Read these off the array that follows.
1) Find the third entry in reading order.
2) Find the largest entry.
3) Find the 3rd smallest entry.
4) Find the entry just left of 17.1.
5) Find the second smallest entry.
[[ 58.7  41.8  19.1  66.0  46.1  61.6   9.0 -23.0   9.1  15.2 -13.2 -18.6
   38.0  39.3  34.4  44.4]
 [-63.1 -57.5  27.7 -24.0  11.7 -46.2 -62.4 -13.5  17.1  21.8 -39.5   6.9
   29.6   7.4  -9.7 -49.0]
 [ 13.8  -9.5  45.5  26.2   0.3  23.1  10.0  13.7   9.3  -0.4  18.7 -28.0
  -10.9  43.6  -0.7  22.7]]
1) 19.1
2) 66.0
3) -57.5
4) -13.5
5) -62.4

x = [[8.8, -32.1, 8.2, 59.0, 189.9], [166.5, -135.3, 239.8, 75.9, -61.7], [26.6, 79.9, 23.5, 83.2, 22.4], [103.8, -29.4, 69.5, -119.6, -13.8], [-10.9, 10.2, -23.4, -212.3, -89.1], [-40.9, -31.0, 46.2, -61.0, 82.3], [72.4, -8.7, 91.8, -18.4, 171.3]]
The 1st entry in reading order is 8.8
Give the entry just right of -32.1.
A: 8.2
The third largest entry -> 171.3
Give the entry just left of the smallest entry.
A: -23.4
Give the entry at the centre.
A: 69.5
Give the entry just right of 91.8.
A: -18.4
Give the smallest entry.
A: -212.3
Give the entry just right of 46.2.
A: -61.0
The entry just right of 59.0: 189.9
The median of all entries is 10.2
The second entry in reading order -> -32.1
The largest entry: 239.8
Give the 3rd smallest entry.
A: -119.6
Give the entry just left of the largest entry.
A: -135.3

Questions about the array below.
1) Report the entry just right of -36.1.
2) Report the entry just right of -22.0.
3) Report the entry just left of 25.1.
4) Report the largest entry.
[[-15.9  40.8 -40.6  11.8  12.2 -16.6 -21.4 -50.2 -49.2  44.2 -38.1  53.4
   45.7 -50.1  21.1]
 [-57.1  36.8 -46.5 -22.1 -17.0  45.1 -19.8 -22.0 -55.3 -44.3  62.5  57.3
  -50.3 -61.0  48.0]
 [-61.7  14.6  -3.4  12.5  58.2  42.9 -40.0 -15.6 -39.6 -57.9 -42.9 -46.1
  -42.4  -0.5  39.9]
 [-43.2 -54.0  12.5  44.6  32.0  61.4 -22.3  34.4   0.9  12.8 -39.0  37.2
  -37.8  18.9  50.2]
 [ 10.2  32.9 -45.2  27.2  -1.0   4.6  -2.3 -43.6 -19.2 -53.8 -26.0 -19.8
   35.0 -11.1  30.3]
 [ 26.9 -30.1 -22.1  -0.3 -32.8   2.4  43.3  55.4 -49.5 -37.2  52.5 -45.4
  -54.4  48.3  57.9]
 [-39.7  42.3 -61.0  33.4  29.4  -1.1 -61.1  -1.1 -24.1  44.7 -50.4  13.4
  -20.8 -17.9  49.8]
 [ 52.3  25.9  57.4 -53.5 -50.1  54.1 -13.1  60.5  61.8  25.8  31.5  48.6
  -30.9  18.9  51.0]
 [-26.7 -31.0  14.0 -47.0   3.8  45.6  49.8 -51.0 -55.7  37.1 -23.7  18.4
  -38.9 -28.0  34.5]
 [-40.8  27.1  15.4  26.3 -25.0 -57.5  43.0 -17.2 -16.7 -48.8  51.8  49.9
   58.0 -36.1 -17.4]
 [  1.5  57.9 -21.5  10.8 -24.2  38.1 -16.4  25.1  35.6 -16.0   9.4  36.8
   -1.5  -6.8 -39.4]
 [ 42.0  28.5  12.7 -28.2  18.9 -53.6  54.1 -33.1   1.3 -14.9 -46.3 -41.2
   32.8  -9.9 -10.6]
 [-34.9  44.9  24.3 -28.7  34.5  57.5 -51.9  -5.4 -10.5  -4.9  24.3   6.0
   38.0 -41.5 -34.1]]
1) -17.4
2) -55.3
3) -16.4
4) 62.5
